In the rows, zero is written as 100.
Turns in one plane each, and the order they were made in; the first pair answered
dob:
[106 103 119 88 100 80 112 92 98 104 94 101 105 104 94 92 102 105 98 102 98 99]  ->  [105 111 116 89 106 100 105 88 92 102 93 105 109 106 91 88 97 103 100 106 101 96]
[126 121 111 103 107 137 96 79 78 75 88 114 99 96 88 82 87 101 103 116 109 71]  ->  [129 99 112 108 92 65 118 101 103 61 103 89 71 93 100 91 85 94 93 100 100 71]
[89 99 90 94 109 114 107 98 101 93 100 101 98 97 105 111 78 116 105 83 107 67]  ->  [91 90 95 87 102 87 120 103 110 98 104 95 94 93 109 120 88 120 102 82 101 76]
ponar:
[98 94 95 117 102 117 86 110 87 69 106 84 85 110 97 102 94 102 100 89 117 90]  ->  [97 95 96 115 100 123 83 111 87 70 104 84 87 112 97 102 96 103 100 87 116 89]
[112 105 104 97 98 82 113 85 86 101 87 92 116 99 81 92 88 114 128 112 124 127]  ->  [97 112 102 100 102 101 109 85 89 116 89 95 129 100 91 108 84 110 121 102 126 134]
[90 116 87 88 103 97 117 113 107 111 118 91 135 103 95 108 115 111 95 79 96 109]  ->  [103 106 90 87 95 70 123 113 111 93 119 84 120 102 89 95 114 116 99 87 90 102]
porid:
[82 103 101 96 97 82 122 109 100 134 94 101 94 89 107 106 94 94 99 91 92 104]  ->  [79 105 97 105 100 86 117 114 99 130 94 101 94 89 110 108 81 89 98 88 95 100]
[132 110 123 98 78 88 108 99 114 91 92 102 68 100 99 79 102 116 100 103 87 121]  ->  [130 107 120 102 77 78 110 107 118 95 94 98 65 98 105 84 96 111 98 98 86 123]
[98 112 97 128 115 120 81 84 96 76 114 96 103 117 90 93 64 89 104 104 95 92]  ->  [108 112 103 117 112 127 80 75 90 78 110 103 104 119 81 83 82 99 108 113 94 92]
[86 97 100 100 96 112 102 97 106 130 103 99 116 105 116 124 104 101 84 89 99 114]  ->  [81 99 98 110 97 115 99 97 108 128 104 101 116 101 119 121 94 97 84 87 99 112]
Pairs:
(two turns a pair)
[112 126 102 82 104 125 83 85 91 90 84 106 117 109 105 86 96 122 118 123 103 107]  ->  [118 106 107 75 87 60 111 103 110 93 95 86 99 107 113 100 112 123 105 114 87 118]	dob, dob
[107 109 96 107 108 113 90 86 85 88 95 102 98 105 90 85 85 101 107 116 104 84]  ->  [105 99 109 85 95 89 115 87 97 116 99 95 99 108 93 106 123 111 96 112 96 109]	dob, dob
[93 112 109 100 115 124 110 109 85 72 96 119 111 110 103 69 60 85 110 87 99 79]  ->  [108 107 124 74 105 127 118 91 76 83 87 126 111 112 92 60 102 105 115 107 94 89]	porid, porid
[120 92 97 67 81 104 118 101 100 93 106 95 97 112 96 87 137 116 103 98 108 118]  ->  [116 106 90 78 95 147 99 91 89 97 102 108 111 113 96 84 118 112 109 98 114 112]	porid, dob
[106 104 99 102 100 118 94 92 96 83 100 100 98 100 91 89 96 108 103 112 109 92]  ->  [109 96 104 89 93 103 106 90 100 94 98 96 95 103 93 93 117 114 101 114 103 99]	porid, porid
[77 114 84 98 97 126 99 89 103 141 117 117 128 104 96 125 106 92 103 99 109 126]  ->  [124 92 97 86 76 69 109 83 93 88 105 108 86 103 70 72 123 112 119 129 100 105]	ponar, ponar
[101 114 95 105 113 95 102 91 95 80 105 97 77 108 93 92 99 114 107 115 78 91]  ->  [99 116 103 92 113 105 108 85 94 96 101 105 82 108 93 100 118 120 106 116 77 102]	dob, dob
[102 101 101 104 101 104 94 91 92 100 102 97 95 95 99 91 90 97 98 105 106 90]  ->  [99 98 109 91 96 99 101 89 97 113 101 97 96 100 98 98 108 104 97 105 104 105]	dob, dob
[116 92 103 77 112 73 110 99 87 102 97 83 99 94 81 103 120 118 100 99 99 91]  ->  [116 98 96 92 122 94 95 98 78 84 94 87 96 94 80 88 92 111 108 104 107 71]	dob, dob
[94 124 101 66 103 101 103 102 109 107 86 133 123 112 111 123 145 123 85 109 109 109]  ->  [80 120 93 80 107 81 109 119 123 108 99 120 120 110 124 139 125 112 76 92 106 111]	porid, porid
[124 90 91 87 97 97 91 97 109 69 89 104 96 79 81 71 94 106 134 111 102 72]  ->  [98 90 79 109 104 79 91 116 129 77 104 91 98 77 103 99 64 84 122 82 99 75]	ponar, dob
[116 107 95 102 91 102 80 85 100 41 114 108 89 102 93 70 77 95 103 121 103 66]  ->  [82 125 92 94 103 158 73 75 102 92 116 124 123 104 106 107 85 89 95 104 109 91]	porid, ponar
[96 116 105 121 106 148 73 85 95 103 100 109 110 109 101 113 85 98 109 107 99 86]  ->  [108 107 120 97 94 143 86 73 94 116 90 113 111 113 92 110 123 116 109 116 93 100]	porid, porid
[78 102 76 86 97 99 100 90 116 151 93 91 94 98 112 130 85 116 99 90 96 143]  ->  [98 88 75 95 88 49 105 100 118 111 97 76 65 97 107 106 69 116 102 97 90 127]	ponar, porid
[77 113 83 122 117 127 83 107 103 108 99 100 115 105 120 129 64 83 95 80 115 98]  ->  [94 120 98 102 116 158 80 84 83 106 84 115 120 104 100 106 87 99 107 105 119 95]	porid, porid
[106 87 85 118 109 91 91 116 105 75 108 85 90 105 104 90 67 87 110 89 100 86]  ->  [123 81 110 74 93 91 113 95 95 99 96 93 93 109 86 87 133 114 112 110 95 110]	dob, ponar
[86 123 74 121 107 109 98 108 103 95 109 112 112 98 109 113 87 79 90 89 102 87]  ->  [93 112 78 117 97 71 111 115 114 86 112 101 96 99 110 111 91 80 87 86 95 91]	porid, dob
[101 110 113 76 94 116 110 90 99 118 97 109 91 106 88 96 134 116 105 114 96 121]  ->  [96 123 98 98 109 148 86 88 92 101 97 118 98 104 92 86 96 104 112 112 103 101]	porid, dob
[107 91 103 74 103 104 109 92 100 118 100 96 105 96 93 111 132 113 93 99 84 114]  ->  [109 83 104 75 99 89 113 95 103 114 102 91 100 96 95 113 131 111 93 95 82 113]	ponar, ponar
[95 110 103 104 114 86 107 107 112 111 130 77 100 91 102 108 83 81 106 92 113 116]  ->  [113 108 105 105 110 81 102 103 104 87 122 79 89 88 89 82 82 87 116 107 115 100]	porid, ponar
[128 79 97 83 93 79 93 146 109 68 115 84 68 102 67 76 84 94 90 117 103 83]  ->  [120 101 108 64 103 152 81 118 90 101 99 112 101 108 56 76 112 103 96 133 113 94]	dob, dob
[124 101 107 89 98 92 96 82 99 77 101 98 84 107 89 82 110 107 102 121 108 107]  ->  [101 111 106 86 103 127 93 75 101 113 103 108 108 110 97 107 114 103 96 108 110 125]	ponar, porid
[81 107 109 95 105 140 98 97 102 147 96 117 120 104 106 117 114 102 83 86 95 118]  ->  [131 85 120 86 80 74 108 96 98 91 90 105 80 103 80 69 127 119 97 115 87 99]	ponar, ponar
[112 124 79 85 101 129 87 60 68 82 97 100 95 91 87 77 81 118 111 96 109 73]  ->  [114 99 95 55 78 76 124 67 91 114 104 86 90 94 97 104 131 128 94 86 97 105]	dob, dob
[80 105 92 97 102 122 99 97 102 124 102 106 117 97 111 121 99 92 96 90 107 111]  ->  [102 92 89 114 99 78 101 112 105 79 104 92 89 95 103 97 75 87 102 95 103 87]	dob, ponar
[114 91 77 126 120 128 83 92 100 73 89 114 89 86 85 91 60 103 101 107 102 83]  ->  [88 98 78 125 126 144 87 98 110 107 94 115 108 88 102 123 67 93 88 88 101 102]	porid, ponar
[107 97 92 108 95 90 95 100 98 82 98 99 90 102 98 84 88 104 101 103 103 83]  ->  [102 92 91 110 96 75 102 106 104 90 104 93 90 102 105 94 87 101 97 98 99 91]	ponar, dob
[131 95 110 86 91 92 99 80 90 76 87 107 91 99 78 63 120 115 111 132 97 93]  ->  [124 79 112 85 84 49 119 97 109 91 99 92 84 101 91 88 127 108 101 116 91 109]	porid, porid
[93 115 85 96 100 103 85 96 90 98 96 93 115 98 104 104 84 106 92 90 109 107]  ->  [92 111 89 88 93 90 93 96 95 105 98 89 110 99 109 110 98 104 90 88 106 116]	dob, dob
[88 100 89 127 107 85 98 117 114 92 107 92 91 100 116 110 67 89 103 77 104 93]  ->  [93 89 102 108 94 61 116 115 122 110 109 89 89 104 114 122 100 97 97 79 98 109]	porid, dob
[77 112 94 99 112 123 96 95 111 135 103 110 112 104 107 96 102 95 93 80 94 121]  ->  [86 117 88 114 119 129 80 94 103 106 101 110 102 100 103 75 78 93 98 89 100 101]	dob, porid
[112 83 120 93 98 130 78 85 76 89 111 126 86 92 87 119 101 101 107 111 106 77]  ->  [119 76 128 79 89 106 92 88 84 102 113 122 84 94 88 129 123 106 101 111 102 91]	porid, porid
[126 92 108 97 90 56 111 91 100 96 97 99 68 103 90 83 101 106 114 113 83 86]  ->  [79 113 97 106 108 110 101 95 109 147 108 106 106 106 117 132 87 83 96 83 90 104]	ponar, ponar
[121 95 106 87 86 93 91 85 93 85 92 107 92 100 90 84 116 122 111 112 97 93]  ->  [95 108 102 88 94 124 92 84 99 121 94 115 118 102 104 115 115 115 104 93 100 111]	ponar, porid
[108 92 113 89 82 93 105 85 108 110 95 82 104 100 96 106 125 107 111 122 91 110]  ->  [99 104 107 97 94 131 89 79 99 111 91 90 114 102 97 108 113 101 113 125 99 105]	porid, dob
[100 102 96 90 100 103 109 94 100 119 102 109 112 99 101 111 110 105 97 101 104 110]  ->  [101 108 92 92 107 116 102 91 95 114 100 113 113 100 97 103 103 104 100 106 104 103]	ponar, dob
[89 89 79 100 107 86 107 106 114 114 112 104 92 98 109 104 96 85 105 91 103 98]  ->  [105 91 88 85 99 90 111 93 97 112 100 112 89 100 97 86 121 99 113 108 104 96]	ponar, dob
[83 89 99 104 132 99 124 124 96 120 96 99 137 122 136 137 111 94 90 95 88 118]  ->  [86 105 97 113 141 140 104 108 78 105 84 112 143 124 124 117 96 94 100 107 96 103]	dob, porid
[102 106 92 106 103 116 98 97 94 88 94 97 93 96 101 85 85 94 104 100 98 89]  ->  [108 97 97 102 96 88 109 100 101 86 99 91 85 95 101 86 95 96 100 98 95 91]	porid, dob
[89 73 91 126 95 40 94 131 106 85 105 68 70 95 119 115 70 105 76 78 102 103]  ->  [120 93 93 123 103 98 66 99 69 50 78 93 73 96 86 62 70 124 102 119 113 77]	porid, ponar
[99 106 87 95 116 99 85 110 99 101 85 79 115 104 105 121 74 94 116 88 100 86]  ->  [114 100 90 91 112 89 85 107 96 83 82 81 106 103 95 102 76 100 125 96 99 77]	ponar, porid
[122 118 131 70 88 150 100 72 84 110 119 126 108 110 93 71 121 120 115 115 83 124]  ->  [96 130 104 115 109 161 79 96 90 88 132 119 108 106 112 82 50 89 110 91 90 100]	dob, ponar
[85 101 92 82 99 73 98 118 104 92 88 70 89 97 76 109 101 102 92 86 87 128]  ->  [79 105 83 97 110 88 85 121 102 81 87 74 90 97 75 102 75 93 98 84 90 119]	porid, porid
[134 100 114 78 76 81 118 66 99 96 92 82 90 102 89 85 128 120 93 122 105 120]  ->  [136 108 99 107 85 84 100 72 97 58 92 79 81 100 87 66 87 108 101 122 111 92]	dob, dob
[98 99 101 95 97 104 109 96 107 123 104 103 99 97 97 115 125 100 99 97 104 114]  ->  [111 94 105 92 95 94 109 94 102 110 97 101 94 96 90 99 128 105 102 106 103 109]	ponar, ponar
[86 107 87 97 100 136 83 73 89 80 104 91 89 84 95 78 115 114 108 104 115 109]  ->  [67 103 84 94 100 125 95 87 107 111 116 80 96 82 112 113 120 105 93 82 113 127]	porid, ponar
